128 stands for zero in the data rows.
Each row below has a hidden score, from 0 to 40, with 20 about the middle. What is it? The score is a weighted sum of the row's numbers plus the product of two more (or one squared), each taken from its middle value.
[163 117 121 180  72 131  91 115 140 121 139 135 108  80 137 141 150 112 138 151 103 124 149 119] -> 27
[171  73  77 215 202  92 150 165 128 133  90 194  91 162 126  62  91 108 116  71 157  65  88  71] -> 16
[137 123 131 124  82 125 138 128 141 106  37 161 131 122 145  39 128 128 158  36 133 108 126  81] -> 25
[130 146 138 245  89  83 144 144 145  98 158 180  88  87 155 113  37 127 148 114  66 126 108 203] -> 21
[151  81 107  76 112  65  87 150  89  71 181  89 110 123 184 165  98  87 187 147 147 136  99 152] -> 27
[115 162 153 156 144 126 114 116 150  86 210 116 195 119 172 145 115  90 176 144 136 154 143 139] -> 13
[135 127 123 146  76 125 129 130 127 175 193 180 131 178  74 100 169  68  66 104  79 133 137 176] -> 11
[184  62  68 133 165 183  67 191 164 171 152 104 168 133  90 166 120  97  92 166 120 134  87 167] -> 12
[140 137 138 100 147 134 134 135 186 179 164 127  54  98  82 103 117  68  77  96 106 130 127 206] -> 17
[142 125 114 172  95  98  99 121 120  77  81 137 147 126 179 135 116  96 177 149 177 108 145 104] -> 23
[106 162 164  87  54 108 171  89 153 138 145 103 117  70 122 115 127 111 119 109 162 126 156 139] -> 13
[ 77 143 169 113 111 104 183 143 169 101 122 149 157 156 161  80  75 125 155  77  65 163 104 171] -> 20
[ 80 144 168 124 133  62 173 144  77 139 135 130 148 135 123  86 172 193 114  77 134 179 114 157] -> 14
[ 89 162 176 120 136  96 106 114 116 127 122 193 166 152 116 149 143 196 120 148 136 181 154  98] -> 26
[157  94  97 126 114 184  84 154 183 110 171 109 128 147 150 142  52 133 152 143 174 156  80 255] -> 17
[147 130 118 221 122 131 151 160 145  71 138 203 145 104 189 125 104 192 198 109 158  52  56 187] -> 18
[142 103 103 105 110 132 140 144 103 195 106 135 102 105  64  70 130 177  62  82 170 110 125 149] -> 22
[127 120 122 111 125 123 119 126 125  51 189  99 146 127 207 125  89 103 204 123 111 138 140 149] -> 16
[116 123 135 189 104  98 141 132 136 156 152 112 125 100 100  49 140 135  96  60 160 130 117  78] -> 16
[119 146 137 113 163  78 122 120 127 175 128 122 104  63  82 155 178 174  69 138 146 140 134 139] -> 24
[128 141 137 121 177 107 115 135 120  98 133 120  86  89 165 119  90 192 171 123 155 157 128  92] -> 26
[236   0   0 139 166 158 213 211 130  98  79 157 146  96 161  68 151  78 168  70 153  39  61  74] -> 25
[103 149 153 173 249 135 105  87  89 156 167 144 159  72  82 199  88 104  91 193 161 153 154 139] -> 13
[ 77 145 155 210 141  74 115  73  93  72 149 102 151 125 187 184 127 127 189 202  92 164 194 146] -> 18
[149 102 114 101 106 146 138 144 122  46 125 154 130 141 195  92 159 170 195  98 106 103 112 141] -> 25
[154 132 114 134 169  54 120 127 118 187 184  69 170  67  68 133 106 102  76 127 131 136 129 153] -> 13
[127 129 127 108  81 124 128 132 150 118 175 158 221  28 130  88 173  65 131  98 116 111 137 145] -> 19
[132 134 135 109  90  61 123 125  87 121 155  69 125 188 140  64 172  96 137  81 122 127 118 228] -> 16
[ 96 168 178 149 159 165  93 110 131  81 137 157  98 151 181 152 170  91 178 167  84 157 133 131] -> 30
[156 121  94 151 147 130  74 107  45 134  95 148  98  62 113 177 112 109 109 173  93 113 153  63] -> 26
[170 121 110 182 113 118 158 175 131 120 129 149 135 150 136 125  52 153 131 129 121  70  41 122] -> 17
[112 154 153 224 110 218 116 116 105  48 123  64 173 161 206 142 138  94 204 160 127 151 133 153] -> 21
[193 195 105 104 138 134 167  73 153 149 166  18 129 112 111 115 182 102 107 107 168 184 159 148] -> 15
[165  99  93 109 108 178 155 193 143 138  96 163  43   8 110 144 121 161 111 146 128  80  51  78] -> 36
[135 127 136 101 120 154 135 127  92 116 178 109 120 183 150 125  42 115 142 132  56 126 125 110] -> 15
[142 116 118 135 158 139 138 140 166  93 127 124 149 187 171  59 162  88 172  56 109 119 118 120] -> 14
[131 114 116 154 177 168 113 139 104 157 133 198 167 132 100 119 142 197  98 110 141 125 109 167] -> 14
[ 90 138 164 137 176 195 173 147 136 184 141 106 149 131  80  67 119 180  73  79 129 155 120 100] -> 28
[ 91 137 167 123 154 164 162 134 132 139 107 113 114 168 121  88  56  95 116 100 157 149 128 151] -> 10
[ 67 167 168 156  95 134  86  45 177 123 182  94 109 116 122 204 141  87 124 201 136 156 159 255] -> 25
[159  74  83 103 123 131 156 160 113 112 124 125 147  89 143 111  48 111 143 106  78  60  83  83] -> 18
[186  51  88 163  78 179  55 182 146 138 149 146 125 118 118 148  48 120 120 135 166 148  63 139] -> 24
[ 76 221 189 152  80 211 207  61 111 151 139 121 128 112 105 181  90 117 105 176 154 110 189  98] -> 10
[109 108 132  81  74 110 123 153  86 171  79 124 141 100  85  93 130  73  86  85  72 115 119 137] -> 19
[124 125 134 133 185 109 126 112 135 121 107  59  72 160 133 134 203 174 136 132 130 147 149 112] -> 25
[124 136 122 110 108 151 117 131 124  91 124  73 112 126 180 132  62  94 176 117 134 148 136 114] -> 20
[104 127 136 125 131 123 141 126 115 109 117 159 159  90 149  53 132 125 144  51  90 155 123 109] -> 26
[184  63  71 139 124 133 169 163 167 160 127 104 145 135 101 117 154 208 104 111 139  35  64 163] -> 12
[108 124 131  47  83  46 113 102  88 160  84 151 116 147  90 152  63  86  96 150 183 140 137 120] -> 14
[112 175 150 117 146 173 116 110  68 136 114 133 142  67 123 189  66 114 126 172 144 165 159  85] -> 20
[170 121  92 153  70 129  74 105 123 127 104 141 124 124 118 161 120  96 114 161 151 102 134  83] -> 25
[103 144 162 151 201  88 115  99 139 188 136  76 254 121  75 167 164 175  80 176 150 139 145 204] -> 14
[184  36  52  81 152  94 179 176 116  50 186 110 104 234 200  82 115 156 202  84 144   0  31 220] -> 2
[179  93  90 140 152 132 161 204 114 173 153 157 215 168  89 160 105 157  92 158 167  88  70 109] -> 8
[153 105  91  92  85 165 145 149  91 114  63 158 155 104 140 103  59  98 140 100 129  94 100 157] -> 18
[102 163 148 114 136  96 162  96 255 131 133 156 110 166 130  96  97  79 125  98 159 116 144 107] -> 15
[117 143 146 206  90 118 121 106 144  42 113 133 103 124 207 151 125  84 204 137  92 145 155 106] -> 26
[103 160 150  78 155 129 118 110 127 177 103 142 179 165  88 168 105 187  90 164 142 171 155 113] -> 24
[127 159 144  97 104 102 113 122 146 171 161 196 186 174  92 165 133  91  92 155 127 138 131 114] -> 14
[115 163 136 131 165 145  95 119 137  97 101 150 158  79 166 165 180 113 163 158 130 147 139 136] -> 26
[122 138 151 171 127 119 119 121  62 181 177 167 125 135  68 118 163 182  67 130 167 144 146  25] -> 14
[136 128 109  61 112 141 123 143 134 117 139 102 140 218 136  79 196 103 138  78  99 130 125 136] -> 15
[ 97 139 134 131 125 111 123 110 139  80 156 140 145 143 172 144  59 114 176 149 107 165 159  92] -> 18
[ 55 250 218 113 117 146  49  64 104 175 189 179 110 136  86  71 180 119  85  69  82 174 157 116] -> 27
[ 83 199 186 182 163 119  79  90 111 100  98 197 155  75 148 140  71 146 149 139 120 223 186 174] -> 27
[120 133 147 136 108  75 125 128 175 147 105 171 200  74 109  75 171 173 107  91 144 133 125 140] -> 31
[168 117  97  88  85 131 152 186  73 105  71 138 111 113 151 132  55 131 155 136 100  78  22 136] -> 24
[112 132 162 119 118 102 148 128  74 179 129 138 136 185  71  69 112 148  69  64 121 119 138 154] -> 9
[ 71 204 207  83 164  92  86  97 122  40 138  51 123 155 203 144 127 115 206 136 130 212 166  91] -> 31
[ 89 197 176 132 167  97 182  79 102 148 101 145 150  93 108 142 190 125 106 138 111 117 141 120] -> 16
[132 131 125 138  61 112 130 127 132 176   5 122 127 127  66  75 169 132  70  76  56 125 121 133] -> 30
[156 103  88 148 150 136  94 154 164 138 116 122 107 131 125 145 150  94 115 147 100 143 111 155] -> 25
[ 92 144 133 134 205 147  98  69 122 148 163 110 149 159 107 202 175 110 105 205 138 133 150 151] -> 8
[ 53 165 205 154 104  99  67  16 107  71 181 145 138 118 176 197 134 132 173 177 202 199 250 193] -> 31
[167  61  87 144 116 165  70 180 154 134 135 117 111  98 118 163  53  95 120 148 148 142  81  59] -> 24
[ 41 255 247 103 132 125  57  65 165 157 114  87 176 116  92  66 142  80  92  67  81 185 159 103] -> 23
[143 126 107  77 117 137  88 117 164  49 144 128  90  69 203 139 136 108 203 140 106 108 142 135] -> 30
[106 128 144  75 112 135 139 132 157 114 143  71 163 150 146  77 127  75 151  68 142 147 139 174] -> 12
[142 112  88 159 122  73 156 148 111 131 109 124 200 180 130  92 152 207 130 102 105  82  98  66] -> 19
[ 74 135 176 156 168 118  97  61 113 154 115 113  77 165 105 190 152 184 104 194  77 162 188  55] -> 26
[136 141 117 132 128  98 137 134 113 152  58 118 121 116 115  30  92 143 111  42 117 102 121  69] -> 23
[139 124 136 149  92  85  94 119 102 179  79 100 160  76  92 142 153  84  86 135 143 111 125 166] -> 19
[137 130 121 125 205 119 135 129 130  69  67 130 136  76 188 119 187 162 194 122  75 108 124 102] -> 31
[137 118 142 103 149 113 119 138 126 152 131 140 116  64 112  87 175  69 111  89  94 123 137 120] -> 19
[126 138 132 183  62 133 124 134  90 174 136 105 111 115  76 113 113 206  79 122 176 125 131 152] -> 18
[120 123 126 210 117  75 130 129 146  63 131 111 122  55 199 101 149 160 201  98 156 131 115 165] -> 25
[ 83 159 175 177 169  74  94  53 114  97 180 227 134 120 159 196 132 161 163 204 144 181 223 161] -> 24
[161 129 114 171 205 117 146 169 112  30  66 152  63 222 217 128 143 117 214 128 111  91  75 100] -> 37
[ 80 150 172 136 161 118  85  66  96 165 129 101 158   8  80 183 175 153  82 187 100 142 147  98] -> 27
[162 138 115 149 171 143 141 151 109 154 126 144 190 206 106 102  49 151 103 105  92 113  82 148] -> 9
[130 129 119 138 142 152 140 154 147 174 103 137 123 205  85  86  89 119  83  82 166 118 102 140] -> 13
[137 114 109 102 150 121 111 138 133 145  92 193 109 164 112 126 163 202 117 132 144 121 109 183] -> 26
[166 105  80 137  66 116 169 199 132 120 123 115  80 203 142 169 123 184 134 162  98  76  25 149] -> 21
[187 100  76 169 119 160 159 223 229 126  97 134 121 140 118 180  80 141 130 176 169  56  18 164] -> 13
[125 128 124  51 143 157 135 134 181 184 162 133  30  99  68  93 137  79  64  86 119 123 123  88] -> 20
[194 110  58 109 167 192  45  98 105 170 104 128  76 140 100 153 159 190  96 146  52  78 154 134] -> 28
[138 122 100 105 109 156 139 138  44 137 151  87 134 124 116  81  52  84 119  92 113 113 122  83] -> 10
[168 114  90 101 125 135  89 116 166 141 135 169 154 248 107 147 136 118 110 161 122 113 135 200] -> 12
[ 41 160 194 115 148 159  64   7 114 144 113 141 110 187 113 168 122 135 114 186 101 187 209 135] -> 23
[109 165 153  78 147 155 116 107  51 140 140 131 104 143 117 184 179 156 110 174  85 155 143   0] -> 23
[103 167 155 149 165 176  98 106 150  70 102 104  79 230 190 169 101 164 183 178 122 210 169 160] -> 33
[ 75 153 181 133 141 140  92  54  53 118 151 145 107 111 128 208 101 106 128 212 109 170 190 148] -> 20
[112 125 140 119 198  76 118 122 171 146  87 200 197 104 100 123  55  87  98 126  92 133 123 128] -> 20
[133 139 128 103 127 144 128 133 102 146  84 100 101 148 107 104 157  63 110 105 197 131 133 155] -> 14
[ 74 153 172 162 126 121 196 143 159 104 192 135 123 158 159  84  74 100 162  80 125 184 111 192] -> 8
[158 129  91 176 146 134 103 118 170 147 151 123 148 213 116 161 149 101 112 166 177 114 137 104] -> 11
[158 118 102 122 136 159  94 105  89 131 106 159 118 186 123 157 170 107 123 146  92 125 128 103] -> 22
[214  23  32  88 104 187 186 194 123  91  95 175  45  94 164  92 167  85 169  86 108  54  73  57] -> 28
[168  46  59 201  98 127  57 183 118 118 169 237 131  32 145 158 162 156 149 161  90 147  64  36] -> 36
[149 113 111 102  81 124 143 145 112  91 138  25 166  96 183 107  83  96 174  99 234  89  92 128] -> 12
[102 131 139 154 178 166 145 134 145 178 171  79  49  89  77  61 108 119  78  71 148 133 117 116] -> 13
[177  58  56 133  90  82 184 173 127 163 101 156 120 129 102 118 146 209 100 110  43  45  61  56] -> 36
[ 92 141 166  59 105 186  95  73 115 140 118 130  91 139 122 192 120 187 124 195 204 171 191  70] -> 26
[107 142 142 148 142 186 124  95 104 119 132 122 126 163 134 166  65  74 139 160 122 149 155 122] -> 14
[108 125 150  89 168 165 130  97 139  64 119  78 137 138 193 146 173 163 195 151 105 140 158 120] -> 26
[106 124 147  82 170 159 114 102 167 126 181 160  99  98 132 154  88 203 133 147  84 157 170 239] -> 25
[118 139 150 163 183 146 169 106 105  54 122 111 137 176 213  98  94 110 209 108 104 118 163 146] -> 14
[110 139 142 129  96 166 141 124 248 124 148 149 137  34 126  78 175 193 127  94 138 132 121 169] -> 35
[104 176 171  78 116 121 173  86 116  73 110 134  96 117 188 112 152 109 182 118  95 117 160 198] -> 20
[173  91  85 110 121 162 168 212 109 118 113 223 200 165 139 176 172 160 135 169 111  72  64 150] -> 8
[140 117 132 144 143   0 114 122 155 105 127  24  98 180 146 129  97 207 154 127 110  88 132 109] -> 30
[119 146 138  89 103 174 109 133 154 117 219 125 188 107 133 116  97 210 129 125  85 152 105 150] -> 16
[103 154 141 128  30  88 115  99 109 139 172 183 177 161 124 187 193 129 114 195 113 145 147 141] -> 18
[103 126 147  69 157 110 103  95 164  75 102 117  99  89 180 145 179  73 179 148 126 144 154 187] -> 27
[ 97 144 151  86 127  91 161 136  78 118 143 121 172 137 144  80 191 109 140  84 110 118 123  86] -> 13
[167  47  63 135 118 144 161 164 130 133  77 244 108 113 115  95  53 143 125  87 163  27  65 144] -> 8
[ 61 235 211 141 103  88  80  73 145 159 133 132 126 137  87  75 155 158  94  67 150 205 168 163] -> 25
[ 92 137 154 176 153  95  90  79 172 144  58 148 135 119 119 197 168 156 108 213 118 139 153 129] -> 32
[192 179 123 135 163 144 153  90 112 159 131 193  91 148  89 113 114 107  86 109 141 188 166 114] -> 16
[120 132 132 208 129  74 127 111 177 210 117 144 135 161  50 137  87 145  61 140 237 135 146   0] -> 18
[108 116 138 131  83 113 112 145 130 126 179 138 117 171 136 110  56 115 136 114 162  97 114 102] -> 13
[153 122 103 121 131 104 129 143 123 119 132 115 136 123 151  66 166 130 142  71 127 132 121 137] -> 21
[104 135 159 138  96 153 125  85 121 181 128 127 101 166  74 175 154  87  69 186 114 136 142 197] -> 17
[ 89 190 166 112 143 182 102  99 216 101 133 138 110 171 149 195  78 135 146 202 110 187 162 107] -> 27
[149  95  98 198 180 147 143 144 139 195 110 145 119 134  67 118 158 177  62 111 164  99 113 156] -> 20
[193  51  64 174 151 154 172 178 141 107 166 160 131 126 152  45 144 110 149  56 100  62  88 154] -> 12
[130 116 122  67 148 100 130 139 118 114 129 126  49 130 156 125 109 215 152 120  73 118  93 106] -> 30
[131 138 122  72 236 130 143 119  41 145 157 131 192  87 108  78  82  72 104  77 121 133 133  94] -> 9
[ 77 151 179  88 193 133 189 142 253 137 134 141  81 111 116  68 179 169 111  71 199 163 101 134] -> 24
[100 128 152 133  70 141 112 106 138  60 178 106  92 125 193 139 189 102 188 137 141 143 141 130] -> 24
[148 114 120 121 127 114 110 114 135 100 124  99 112  82 162 142 141 114 170 146 127 105 136 135] -> 26
[114 153 147 112  93 111 159 115 139 164 151 110  29 160  86  87  75 116  81  98 122 124 128  89] -> 8
[113 138 132 112 100 133 116 113 121 144 179 148 161 125 119 180  54  99 115 162 157 141 152 133] -> 12
[103 161 166 160 140 171 111 109 164 101 157 162 201 192 146 175 173 108 146 180 192 147 128  76] -> 13
[162  96  75  34  95 155 154 161 121 177 124 170 116  56  88 100  79  86  87 101 141 108 110 174] -> 26
[127 130 134 118 107 150 121 128 132  53  90 181 124  85 200 103  95 174 202 120 146 110 130 183] -> 30
[215   0  33  85 123 116   0 227 147 146 118 136 191 132 107 172 155 114 106 165 175 168  76  83] -> 26
[176 112  87 138 138 175  76 106 125 154  91 110 105 104  99 168 163 128 101 170 119 101 137 154] -> 28
[135 129 120 127 159 131 123 126 111 202 118 246 151 155  43  88 123 135  50  80 112 137 144  60] -> 21
[197  23  52 109 140 173  25 205 124 136  69 115 117 108 116 158 179 155 112 160 193 154  71 183] -> 34
[171 110  93  70 142 120  78 108 124 117 117 122 115 152 131 152  51 145 134 146 138  77 159  63] -> 25
[148 113 115 149 113 212 114 145 148 167 183 123 156 170  88 136 138 157  94 133 188 125 124 176] -> 11
[138 105 123 154 108 141 132 143 150 153 149 109 124 131 109 108 117 215 113 115 166 104 103 173] -> 22
[135 153 134 137  36 109 192  98 153 123 187  78 121   8 132 108  94 169 136 100  43  76 176 175] -> 23
[102 144 145 144 154 126 111  97 206 149 107 255 116 111 114 160 208 137 104 157  96 134 132 128] -> 28
[157 107  79  90 123 244 158 185 144 160 132 108  30  88  90 154 165  65  91 138 122 107  95  93] -> 24
[ 99 140 145 111  77 148 106  78 102 193 189 115 128 149  64 196  92 112  76 196 165 139 160 154] -> 13
[ 90 197 165 108 149 116  98 102 105 130 158 128 150 157 130 199 191 100 129 195  69 141 144 130] -> 22
[125 121 131 121 142 104 138 141 116  41 194 179 177 127 213 122 146 137 216 120 168  93 114 140] -> 13
[105 133 140 101 255 187 117  99 132 160 103 156 114  97  95 165 164 185  98 174 146 137 152 122] -> 26
[145 100 111 119  84  84  98 145 150  95 134 129 139 112 158 144 149 113 153 141  80 125 115 122] -> 26
[205  90  56  92 163 126  35  95 165 142 116 131 138 145 105 131  84 191 118 133 126  32 191  94] -> 20
[218 101  58 142 199 158  39  92  99 114 155 102  62 184 144 138 202 175 140 140  90  72 163 124] -> 39
[ 81 233 209 139 133 101 229  46 123  81 100 139 159 145 172 200 161 130 173 196 119 105 193 103] -> 15
[148 128 115 110 122 139  93 110 156  92 140  79 221 170 156 163  90 116 161 164  83 121 142 159] -> 10
[108 161 154 159 150 116 116 112 112 153 138  68 170 148 113 152 178 188 121 147 210 144 142 109] -> 20
[124 137 125 168 114 161 137 126  95 139 135 117  50 110 119  73  90  85 115  79 103 133 132 128] -> 11
[111 127 140 116  34 111 115 107 151  92 204 188 132  98 182 129 205 128 179 135  94 138 150  58] -> 27
[150 123  90 116 162 141  93 109 186 159 105 117 134 150  95 161 108  85  95 161 153 111 139 103] -> 16
[ 58 154 212 146  77 133  86  40 144  50  92 156 222 101 201 182 117 150 202 172  90 228 255 177] -> 31
[132 127 107 118  60 117 121 131 180 101 138 167 171 129 148 117  98  46 149 123 106 139 122 195] -> 13
[168 133 116 151  99 118 141 175 112 112 141  67 126 137 139 112 201  96 135 112 149 113 112 137] -> 16
[142 127 121 122 129 125 138 154 102 138 140 140 124  60 116  98 194  99 129  95 141 129 116 138] -> 18
[143 105 104 121 189  86 134 134  59  55  84 159 155 196 197  95 148  72 192 107  99 111 120 118] -> 15
[116 142 127 133 203 142 126 122 102  91 121 115 114 117 168 112 198 128 171 100 122 115 138 148] -> 21
[155  67 107  64 151 109 158 156 113 209 172 109 143  71  58  87 131 121  53  77 155 100 124 124] -> 20
[223   0  29 137 114 155 217 198  56 128  89 119  48 134 127  75 148 168 126  68 185   0  51 131] -> 14
[ 69 146 177 139 176 105  84  62 141 117 118  99 122 189 130 201 114 115 131 217 255 165 164 132] -> 25
[102 155 149  97  91 145 118 123 135 171 142 125 157  79  84 159  88 109  86 161 154 139 120 105] -> 20
[146 123 125 135 102 112 145 145 111 143 105 121 131  89 116 121  36 120 121 117 129 114  90 120] -> 19
[221   2  16  84  84   0 206 201  87 132 122 148  76  93 121  59 151  81 122  60  98  61  88  81] -> 25
[160 112  97  78 127   0  76 114 170 155 143  65 151 168  90 164 175 141  94 165 150 116 133  78] -> 24
[155 104  80 148 184  40  86 111  69 112 152 122 161 175 139 166 136 148 143 175 138  86 144  87] -> 15
[162 117 101 151  58   2 152 186 151  55 114 141 115 128 193 138  92 120 198 129 175  84  40 135] -> 29
[113 171 158 143  92 134 158  83 143 146 128  97  92 119 127 110  70 146 121 105 112 113 179 143] -> 16
[130 138 120 121 125 154 141 134 108 185 135 183 125 105  72 104  91 186  77  99 181 111 116 120] -> 19
[124 126 132 164 191 110 125 126 194 166 134 164 128 178  77 134 136 206  91 125 120 134 126  87] -> 20
[179  73  84 170 163 155 156 162 123  36 168 142  58 148 218  87 143 129 209  91 140  53  72 113] -> 20
[ 49 255 214 144 141 103  58  70 134 143 100 167 112 121 111  48 158 142 116  49  57 209 176  32] -> 25
[123 139 147  98  94  88 143 132  67 120 192 120  72  79 129  59 169 124 135  69 133 125 129 133] -> 6
[142 104 110 123 175 167 147 144 182 112 182 151 186 155 161  99  48 119 158 101 206  94 111  79] -> 1
[204  99  66 150 113 160 184 237 139 132 192  95 136  78 125 180 138 162 125 192  42  63  15 126] -> 22
[125 130 116  65 153   0 124 131 135 148  96 100 150 133 113 123 204 137 109 115 132 119 115 103] -> 22
[ 93 152 128  88  72  79 110  84 107  44 122 148 102 164 213 142 115 124 216 152 120 160 198 136] -> 23
[171  73 101 109  85  63 158 165 138  97 125 134 178 171 153  96  60 116 157  80  67  62  80  70] -> 13
[ 81 214 180 121 159 151  77  91 129 113 122 101 109  64 145 134  69 108 141 129 153 194 172  95] -> 21
[ 88 154 168 138 160 163  98  68 118 160 157  93  98 144  97 198  89 134 101 209 139 153 159  84] -> 20
[139 101 103 153 165 151 129 139 133 128 145 112 227 136 133 124 135 141 137 113 110 129 122 124] -> 9
[ 98 133 161 124 197 130 119  89 153 123  96 110  83  86 142 191 179 125 138 203 111 146 151 127] -> 28
[107 156 155  78 164 156 151 104   0  87 136 148 197 104 172  90 155 123 170  97 164 118 163 197] -> 10
[179  35  40 151  64 116 200 182 110  86 113 139 126 208 182  84 162  84 189  81 127  64  93 101] -> 10
[ 63 221 216  30 159 143  68  83 159 178  69 115 123  80  79  84 180 130  86  79 118 174 171  95] -> 27
[138 126 107 127 137 152 148 156  97 121 105 137 131 138 135 123 118 217 143 115 104 100  68 148] -> 20
[133 131 135 114 144  53 123 127 187 112 157  94  86 138 141 116 125 212 138 114 144 124 116  97] -> 28
[155 130 108 160  52 109 105 109 201 157 118 255 116 150  92 169 132 120 105 170 126 111 133 153] -> 23
[119 140 141 100 134 178 121 116 136 183 110 126 121  83  74 137 156  82  70 137 142 130 114  80] -> 22
[178 111  84 123 100 128 154 195  98 166 125 126 101 113  84 174 115  87  95 172 134  98 105 111] -> 17
[127 135 137 133  69 101 125 123 120 193 123 158 114 134  60 114 138 118  59 105 138 138 116  64] -> 18
[105 161 137 152  90 133 163  96 132 109 109 112 182 133 149  93 149 132 146 101  94 124 156 137] -> 20
[ 16 255 255 167 107 146 255   0 172 130 118 168 107  59 122 207  98 144 126 201 190  93 227  88] -> 7
[158 122 112 105 119   9 135 171 125 130 144 189 120 137 129 106  78  83 131 102 138  97  97 117] -> 15
[163  90  76 145 158  59  76 160 132 167  84 139 169 137  82 135 176  88  82 147  65 137 128 145] -> 27
[129 134 130 141 162 109 123 126 126 101 109 157 141 146 157  69 137 195 161  75  86 121 138  71] -> 27
[169 120  88 141  69  91 155 199 113 175 215 160 220 165  84 153 161 105  81 151 136  95  99 157] -> 5
[131 129 130 135  51 156 126 120 134 111 129 138 101 126 146 102  57 131 142 103 109 110 141 115] -> 21
[116 155 153  99 163 125 114 121 121 166 189 143  90 141  84 159  81 174  83 150 143 168 135 118] -> 20
[147 150 129  95 152 129 144 117  83 181 118 121 130 109  72 111  79 159  72 117 149 159 146 111] -> 17
[171  67  67 110 149  90 158 167 173  70 120  81 167 104 186 117 161  82 184  98   0 108 105 128] -> 25
[ 71 146 174 207  62 207  88  53 143 134 142 133 139 127 116 206 187 111 123 200 118 152 154 118] -> 21
[134 134 129 129 129 158 127 137 101 192 159 116   0 127  70  84 165 159  61  94  74 124 114 178] -> 17
[130 111 106 166  80 197 145 131 125  68 155  84 146 126 182 105 101  65 174 107 139 109 127 144] -> 10
[ 74 155 172 130 122 162 189 145 146 174 165 129 138 110  66  77  89 107  67  81 109 155 119 143] -> 16
[141 126 114  85 170 134 129 145 174 182 158 151  90 127  76 115  67 109  73 113 143 118 112 111] -> 18
[149 101  97 130 216 220 154 149 166 183 140 148 121 141  73  79 175 103  75  80 232 127  99 171] -> 8
[ 96 144 149  88 138  87 107  85  99  50 129 136 145 138 200 164 133 171 187 172  79 186 206 109] -> 27
[118 141 120 150  88 179 123 131 189 151   0 146 148 209 102 130  90  57  91 114  86 128 139  79] -> 25
[115 151 149 133  99 130 158 107  92  85  67 131  91  66 169 113 133 151 174 105  72 124 153  94] -> 24
[138 105  96 173 150  74 145 146 137 140 135 165  89  85 111  90 180 183 103 101 125 111 115 162] -> 26
[182 110  86 117 142 130 171 200 117 123  90  78  93 170 136 152  96  79 131 160 114  90  77 243] -> 18
[112 135 141 103  91  89 156 138 149 144 204  57 145 129 107  76 139 197 108  89 163 162 120 154] -> 16
[191 102  62 141  84  99 166 224 104 127  99 128 136 175 138 193 160  86 139 183 134  95  75 114] -> 19
[149 104 100 123  89 100 136 150 165 200 125 143 100 116  48  94 107 107  53  97 161 123 103 123] -> 20
[ 14 170 241 123  99 132 255 169 126 123 122 159 150 232 138 137 112 140 134 142 106 215  98 122] -> 10
[ 42  30 147 109 103  99  98 199 119 128  80 126 144 106 128 227 141 113 121 218 105  62 112 128] -> 24
[ 95 172 165  98  89 193 114 115 127 155 120 101  92 118 104 195 151  89 105 195  80 143 135 106] -> 24
[119 149 152 123  89  11 105 118  32  68 136  80 106 158 186 160 117 187 178 157 111 193 140 192] -> 23
[155  80  87   2 130 132  79 161 113 127 129 137  87 144 136 137  52 100 137 146  79 143 104 120] -> 25
[157 116 115 175 142 148  91 112 128 153 179 163 149  98  97 164 122 112  96 157 140  98 139 133] -> 16
[ 89 202 187 186 169  81  93  94 145 174 132  51  96  93  92 157 157 142 100 153 171 163 144 152] -> 22
[134 115 129  92 209 107 120 126 131 117 147 142 159 126 144 124 213 152 146 123  90 137 129 112] -> 22
[155 110 104 107 143 171  96 116 136 154 145 135 117  54 109 177 156  95 107 166  90 116 136 141] -> 24
[194 109  73 100  11 120 167 204 101 137 129 147 151 137 124 158 174 120 123 173  70 120  79  73] -> 32
[ 76 159 193 129 121 128 192 150  72 157  58 135 141  83  93  85  68 124  95  92 123 160 117 182] -> 6
[ 82 143 178 129 160 195  86  66 141  64 156 132 143 147 186 188 161 123 188 184 118 173 177  94] -> 24
[186  51  73 154   0 120 180 177 163 123  80 104 140 101 139  73  59 110 134  77 104  32  58 119] -> 24
[117 134 139  60 168 104 127 129 108 176 105  80 209 214  85 110  51  98  83 113 131 133 131 155] -> 8
[158 105  92 183 101 193  90 110 141 154 160  96  86 136 114 168  70  90 111 151 187 112 129 155] -> 17
[128 129 123 186 119 109 108 125  80 174 149 166 212 142  78 132 158  60  81 127 143 116 124  92] -> 7
[131 128 138 124 187  89 127 117 113  60  87 143 172  66 198  74 109 138 194  68 160 142 146 164] -> 22
[125 148 132 155 168 158 133 124 132 135 115 143  66  70 121 103  78  66 128 117 124 136 118  93] -> 18
